128 stands for zero in the data rows.
Some points, one per row:
[132 140 113 136 131 142 198 133 126]
[135 125 146  50 122 133  76 142 151]
[146 118 146  75 126 166 122 152 146]
[134 132 129  65 106 175  84 152 144]
[132 115 138 174 106 123 113 149 117]
[144 148 130 151 148 126 143 119 118]
[146 123 132 113  90 143 175 127 131]
[140 163 131 107 109 145 115 121 126]
[133 109 125 122 127 113 175 121 123]
[135 131 125  46 113 153  55  91 137]
[108 132 128 155 157 102  94 125 122]
[133 110 141 165 125 109 126 149 115]
[120 125 144  35 137 164  34 140 137]
[139 129 129  92 155 140 108 140 153]
[144 112 116 173 118 169 135 131 130]
[154 115 145 166 149 124 167 153 119]
[141 109 127 137 133 135  94 136 120]
[140 153 146  61  90 119  82 151 148]
[142 136 132 125 184  92 141 106 121]
[135 129 137 142 128  78 120 135 112]
[146 132 132  85 141 129 124 117 127]
[141 103 114 140 126 143 130 129 125]
10 more points follow, each with its number after it:
[129 117 113 145 116 144 150 131 126] 0
[ 80 144 104 221  58 152 147 139 129] 1
[139 140 134 125  95 105 106 155 125] 2
[111 141 119 190 151 131 184 126 122] 3
[110 111 142 206 140  96 168 140 114] 4
[136 125 135 139 128  78 149 124 118] 5
[137 119 116 156 123  96 146  86 117] 6
[126 138 118 174  98 124 102 104 121] 7
[128 124 131  69 117 150 110 157 145] 8
[130 118 130 128 127 149 182 128 119] 9
Which of these numbered points is nearest to each point below, ignoring the direction in which the first points spread most? Its number follows each.
[124 124 121 238 108 118 107  77 120] > 7
[141 122 124 120 140 108 155 170 115] > 8
[158 124 116 146 104 142 129 128 130] > 0
[132 132 108 142 145 116 149 146 133] > 8
[150 148 116 150 147 156 228 120 124] > 9
[131 116 122 173 105  90 156  79 119] > 6
[147 136 131 116  88 158 124 130 128] > 0
[136 108 117 121 168 114 161 124 126] > 8
[145 136 136  67 163 141 113 131 147] > 8
[102 113 149  95 120 202 147 126 150] > 9
[157 116 110 164 129 106 163 108 131] > 6
[ 94 109 122 192 134  93 148 142 120] > 4
[144 105 116 106 166 137 112 149 118] > 8
[ 38 178  90 255  41 167 207  93 133] > 1
[135 116 126 100 118 116 162 137 116] > 8
[144 149 132 101 144 134 194 133 122] > 9
[117 115 153  69  89 177 128 136 154] > 9
